In the rows, 128 means zero.
Rows swapped in pairs by one turn or mirror: which row each one swaps with
Vop: [133 138 131 127 127 193 150 125 127 139  94 137 154 117 131 184 120 125
 169 141 143  77]
rop: [141 176 145 142 140 131 148 130  94 108  79 158 145 133 129 144 126  95
 122 138 111 126]
podi: [119 130 189 120 140 145 153 112 121 156  93 105 152 157 119 137 132  98
 156 161 141 109]
mefov: [158 113 139 192 130 144 119 119 123 128 106 133 143 128 113 194 130 124
 171 166 149 116]
musaf: [119 116 104 149  84 123 113 145 108 105 122 100 148 116 144 149 163 115
 162 139 171 126]
sur: [117 130 165 157 106 138 165  86 121 152 120 133 127 136 131 144 124 100
 156 177 150 107]
Letan: [129 133 146 170 160 144 118 136 131 111  85 121 178 134 159 142 159 106
 154  98 149 141]
sis: [148 122  82 124 124 117 113 110 169 133  77 142 155 120 129 138 133 122
 111 122 132 139]
pelop: [152 101 143 136 120 120 133 125 125  75 131 114 167  96 125 124 178 137
 121 123 140 115]
Nuz: [122 113 105 146  84 121 116 147 114  98 116  98 148 113 138 151 161 122
 164 142 172 130]
gode: [168 110 107 132 100 174 152 105 109 127 120 148 165 148 105 121 173 123
 130 109 125 122]
dob: [154 105 132 135 121 122 137 121 123  78 134 124 169  94 132 122 179 135
 120 115 145 114]
goko: [159 107 104 124 105 140 130 106 107 156 112 149 184 167 109 123 128 115
 146 105 130 112]
vis: [193 106 146 174 124 127 114 137 128 139 111 142 129 152 119 147 159 119
 124 139 118 128]
gafo: [150 128 110 115 112 113 113 135 108 139 114 142 174 154 125 143  80 117
 158 136 141 108]
gefi: [125 132 138 125 137 141 122  89 143 129 114 129 167 114 125 163 133 128
 102 195 121 123]
Gere: [135 108 123 137 103 100 142 114 134 145 126 135 164 113 122 134 146 130
 200 103 160 110]
Sifi: [139 126  68 132 100 115 106 119 155 117 102 126 158 129 140 139 149 111
 128 121 146 149]
leno: [171 134 128 130 105 183 150 117 121 101  97 119 134 144 103 158 178 113
 110 143 143  96]
vul: [148 173 153 146 146 146 157 130  86 117  87 154 150 132 133 142 121 106
 122 138 112 125]
Rotus: [129 145 157 119 137 113 116 116 120 124 113 117 142 172 150 185 127 112
 117 148 150 131]
gofi: [153 114 112 151  85 152 117  97  99 116  86 163 143  86 153 143 130 113
 156 131 154 113]
Kozo: [140 139 145 137 120 111 150 128  82 147  93 120 168 111 123 117 133 120
 156  84 157 132]
kufu: [126 136 149 132  85 153 156 140 130  93 104 119 147 154 160 124 122  99
 157 137 159  79]
guzef: [142 134 131 112 116 205 147 118 125 132  98 133 153 116 121 176 113 135
 156 141 138  95]
pani: [130 129 179 115 150 144 154 120 125 153  90  99 156 161 126 132 139  97
 167 153 147 106]
dom: [133 134 173 123 155 155 137 128 123 145  69  89 160 155 130 134 147 106
 163 153 135 100]
bapud: [155 115 134 154 124 129 146 122 127  80 144 116 152  87 114 140 184 131
 128 139 148 113]
Vok: [158 102 137 143 130 125 139 119 130  83 134 120 168  94 128 122 174 138
 108 118 146 116]
todi: [129 145 157 125 135 106 115 121 113 128 104 116 142 171 150 183 126 119
 117 150 153 129]
rif: [128 147 141 144 104 148 171 129 160 133  77 123 131 130 121 120 120 113
 137 143 161  72]
pof: [161 130 101 130 124 115 126 102 176 144  77 137 153 116 124 137 133 129
  97 132 133 135]
rusa: [154 113 115 164  84 147 127 105 107 124  92 165 149  80 160 137 125 119
 156 131 149 121]
kibef: [124 116 153 163 162 140 101 109 129 114 100 117 186 134 153 146 154 122
 128 115 137 154]
pepo: [124 132 187 138 128 139 168 104 118 161 106 121 141 156 130 137 135  94
 160 165 141 114]
gagod: [157 104 121 149 106 103 128 123 153 147 130 150 157 127 129 152 154 117
 199 118 146 101]
Fir: [127 137 136 134  99 149 174 134 161 126  83 118 137 134 122 114 115 119
 132 133 155  70]
Netu: [148  92 126 135 123 127 155 143 148 105  98 148 144 131 133 122 114 106
 142  95 105 134]
Paguk: [167 147 143 123 111 158 134 121 120 101  91 107 128 158 115 172 154 118
 103 157 164 106]
vifez: [138 164 113 160 125 169 115 121 147 140  77 105 164 112 158 146 167 149
 151 129 136 111]
Zinik: [126 123 145 121 148 134 111  83 143 132 103 130 184 119 140 159 142 134
 103 169 128 146]
nobob: [146 124 145 192 134 142 125 123 134 106 128 126 142 105 105 183 155 139
 154 164 156 117]
Butud: [122 135 137 121 143 140 116  89 147 130 124 131 167 116 129 165 137 134
 110 187 124 124]
Zovat: [146 106 125 136 101 101 143 119 147 150 124 132 169 119 124 143 145 120
 206 116 158 106]
bisa: [174 135 116 132 105 186 153 110 121 112 111 120 146 136 106 135 190 121
 114 139 140 108]
Kon: [127 130 133 133 140 148 128  90 146 127 119 131 177 112 126 163 138 138
 103 190 121 126]
zos: [138 120 130 138 110 104 143 122 114 156 112 128 179 103 124 126 139 131
 193 100 166 119]
ginon: [131 135 143 130 119 107 140 125  92 143 104 129 191 113 122 115 141 132
 160  87 165 130]
Duri: [118 133 154 157  95 145 166  89 116 162 110 150 124 135 137 149 125 105
 164 166 150 126]
mamor: [146  80 129 144 133 119 148 150 132 116  86 151 155 141 136 127 120  99
 155  99 110 125]
Buzu: [151 106 102 113 102 147 134 112 113 154 120 148 180 167 108 124 118 119
 140 111 130 105]
rar: [146 146 129 136 123 140 152 111 177 149  68 126 136 107 114 135 111 127
 102 140 139 102]

Zinik is swapped with bapud
vifez is swapped with vis
guzef is swapped with Netu
dob is swapped with gefi
podi is swapped with Gere
gafo is swapped with kufu

Rows swapped in pairs by one turn or mirror: which row each one swaps with
melas: [129 100 142 138 117 140 160 162 129 126 141  77 117 148 126  97 103]
vozuv: [142 166 152 121  98 119 150 130 125 135 153 149  81 134  91 138 139]
Kot: [161 100 112 128 137  95 101 110 112 151 118 146 117 119 130 119  89]
Pided: [140 113 130 149 132  83 152 131 106 159 131 138 115 158 128  90  93]
Gegiz: [120  99 171 125 131 106 180 142 112  98 127 131 105 162 120  97 109]
daso: [137 116 105  96 129 101  99 100  98 120 117 137 106 124 113 137  97]
gigip: [152 106 115 146 137  78 123 118 122 164 125 132 105 145 130 118  87]
lumim: [150 120 101  92 110 131 123 112 104  92 136 144 128 112 108 131  92]
Mamo: [143 131 164 125  89 118 135 133 115 153 156 118  68 130 107 129 148]
kig: [145 156 128 133 131 138 138 123 159 176 123 112 110 131  97 126 123]
vure: [166 101 152  95 160 118 154 122 109 120  91  95 105 110 126 103 114]
lirup: [150 133 149 132 156 142 132 124 165 164 105  99  99 130 101 122 119]
Fis: [138 103 162 132 102 113 124 129 122 145 151  91  66 122 132 140 139]
nin: [147  77 168 122 107 133 113 128 117 131 133 100  79 107 139 130 137]
Rom: [147 138  92 118  99 138 119 127 122 127 163 122 135 121 107 128  93]
par: [117 142 149  90 101 125 128 116  85 123 131 113  90 156 110 131 129]
divi: [152 160 122 133 115 129 120 123 153 160 153 131 124 128  91 136 109]
niruz: [181 112 141 135 130  95 138 129 130 114 140 133 107  65  99 135  96]
feni: [149  90 160 137 117 163 132 128 151 130 136  92 136 157 114 102 122]
gifus: [132  97 178 117 132 110 174 146 111  93 123 120 106 158 114  92 124]
puzav: [140 140 135 131 144 142 136 130 157 170 107 104  99 137  91 123 127]
sona: [150 141 117 100 122 104 138 103 107 103 119 171 117 125  92 139 111]
Lis: [187 121 151 125 123 104 136 121 122 112 126 141 103  69  96 140 103]
giso: [160 102 142 103 158 124 152 117 123 128  85  87  95 106 116 108 121]
rir: [141 118 125 148 125 111 162 178 124 124 156 102 116 106 120 122  81]
tup: [149 149 147 127 146 143 138 132 159 169 113 102 108 131  96 130 128]
Bugi: [158  78 180 115 128 152 135 111 141  97 121 120 133 140 112 112 126]
Raban: [130 117 129 150 124 109 156 170 129 126 171 106 114  97 119 120  88]
Pusol: [143  65 190 137 120 118 118 118 130  99 133 116 105 128 117 126 120]
Dela: [135 111 133 148 117 118 164 172 133 132 165  92 111 119 121 107  90]
tedis: [140 121 120 145 129 113 149 167 128 117 160 103 102  88 121 125  80]
tebe: [142  79 185 108 126 121 162 131 121  84 125 123 108 143 112 111 134]
rusus: [148 104 176 148 114  91 131 128 118 115 144 156 130 165 101 116  88]
Mulo: [148 124 109  93 126 113 131 106 101  87 118 158 118 117 100 136 107]
pobu: [139  87 169 130 124 156 125 108 148 127 129 109 141 157 111 106 127]
movuf: [187 117 152 129 113 108 133 122 119 112 136 141 101  71  89 139 104]
fomo: [159  98 150  92 161 119 152 111 106 126  91  95 108 116 121  97 116]
pez: [137 160 145 106 109 109 141 116 121 123 138 167  90 136  81 141 125]
sepav: [147 162 137 110 113 103 141 113 112 114 132 170 107 126  80 136 122]
nima: [140 120  93 107  94 130 118 131 109 111 160 131 128 124 102 130  94]
Dav: [129 118 151 137 137 101 179 147 116 125 131 131 112 171 125  86 103]
riso: [151  77 184 111 135 130 143 117 130  77 123 134 115 136 108 118 133]

divi is swapped with melas
riso is swapped with Mulo
Mamo is swapped with Pided
pez is swapped with Gegiz

Rows swapped in pairs by one turn or mirror: which row each one swaps with
karu: [116 131 150 119 135  94 164 120 159  59 125 191 114 118 129 101 143 115]
leput: [150 134 180 130 176 151 102 141 125  65 112 199 124 108 119  97 127 132]
lir: [116 150 155 110 133 188 127 129 189  77 118 159 108 140  93  71 139 132]
mopu: [139 120 188 128 131 137 147 128 135  50 113 168  85 110 110  69 123 142]
gosup: [144 139 158 151 144 177  98 158 136  86 122 166 108 116  95  74 133 144]
sise: [128 142 182 122 114 142 171 108 121  63 129 167  82 123 114  77 114 153]
likev: [111 149 162 119 114 197 105 123 104  94 132 158  99 137  78  92 145 130]
Lefe: [123 159 162 122  71 165 133 128  99  90 118 172 103 127 116 106 133 116]
tozik: [113 150 174 113 130 130 133 107 111  57 107 180 108 114 130  61 117 128]
mip: [134 124 152 109 182 137 164 117 113  76 135 140  99 120 161 117 148 117]
nir: [133 124 164 107 113  94 140 129 161  82 121 185 106 123 144 107 144 117]
nef: [129 189 164 126 157  85 138 118 133  73 130 163 133 113 126 112 136 126]
rekup: [148 160 181 150 145 151 122 135 175  97 144 134 108 107 109 147 125 111]
gasa: [124 163 177 107 167 149 157  90 110  63 149 179  71 127  95  96 132 158]
Buz: [114 168 165 113 124 181 146 113 156  80 126 214  88 124  71 110 140 110]
sebor: [123 127 196 145 155 147 104 149 114  59 113 159  99 129 103  82 148  95]
rovab: [142 145 151 110 156  81 126 118 157  80 146 179 119 128  84  89 140 113]
nurit: [123 155 152 121  94 177 126 125  90  93 133 159  81 128 134 121 155 117]
sinev: [ 86 184 144  84 145 141 138  97 138 113 150 176 115 123 119 127 131 111]
Bis: [128 185 161 115 207 168 119 118 106  83 140 164 110 108 111 103 143 108]
dab: [118 164 155 124 150 222 138 135 111  75 129 172 100 108 131 105 142 119]
Tuma: [106 175 170 130 158 172 129 143 166  85 137 157  71 143 116 156 140 117]
rituk: [126 152 142 101 143 130 114 109 141 132 144 156 143 108 120 134 140 107]
foti: [122 146 163 133 166 125 138 122 165 109 121 141 148 117  76 116 143 119]
veso: [169 158 147 105 128 147 163 110 102  71 120 149 133 126  96  98 153 127]
tasad: [129 128 134 137 168 123 157 119 133  71 136 142 118 127  60 101 160 115]
mevi: [ 65 162 167 138 129 164 116 127 152  83 142 139  85 134 103 124 126 112]
fugul: [124 164 145 128 175  91 122 120 114  82 134 139  70 138 111 122 151 110]
Zoda: [140 139 138 123 142 157 145 148 155 101 130 169 104 111 125 152 144  70]
bifi: [108 167 145  85 154 148 113  84 142 116 155 161 134 112 103 132 139 128]
serip: [ 89 131 148 110 160 167  99 135 139  95 143 160 143 107 104 114 153  93]
tok: [126 133 152 111 112 198 109 125  95  91 135 132 107 124 113 120 144 129]
rivup: [137 160 170 136 131 164 167 107 160  99 157 158  93 121  87 150 124 138]
Zifo: [106 146 168 151 161 134 125 146 121  45 128 184  55 133 107 115 146 117]
bitaz: [147 143 160 112 105 152 102 125 128  91 151 179 123 119  64 125 156 139]
Puda: [ 79 146 175 139 155 136 121 140 131  68 143 171  46 130  90 105 136 104]
Rula: [141 176 137  99 149 143 173 104 146 101 146 163 126 124  94 147 150 133]
fak: [ 88 192 134 104 158 131 117 116 142 119 149 170 100 132 119 129 153  96]
gizaf: [127 137 162 122 201 102 138 127 159  80 131 145  76 128 112 115 140 121]
Vol: [114 136 152 113 160 204 145 135 166  99 126 171 103 136 149 104 142 126]
tagig: [128 153 147 117  96 131 111 119 175  91 134 172 111 135 149 119 137 142]
Rur: [112 152 159 117 202 123 138 122 140  97 137 147  77 140 149 121 145 118]
rofif: [140 149 138  85 174 137 137 116 112 107 121 198 108 126 125  88 174 127]
mirap: [109 168 152 141 147 144 129 144 102  45 118 150  92 136 113  64 156 128]
suna: [122 146 170 120 154 148 162 128  68  87 143 161 100 102  81 121 132 104]
lati: [125 152 150 115  99 165 166 114 182  74 140 173 109 109 130  97 139 130]

mopu is swapped with gizaf
karu is swapped with Zifo
Rur is swapped with sise
rovab is swapped with sebor
veso is swapped with Bis

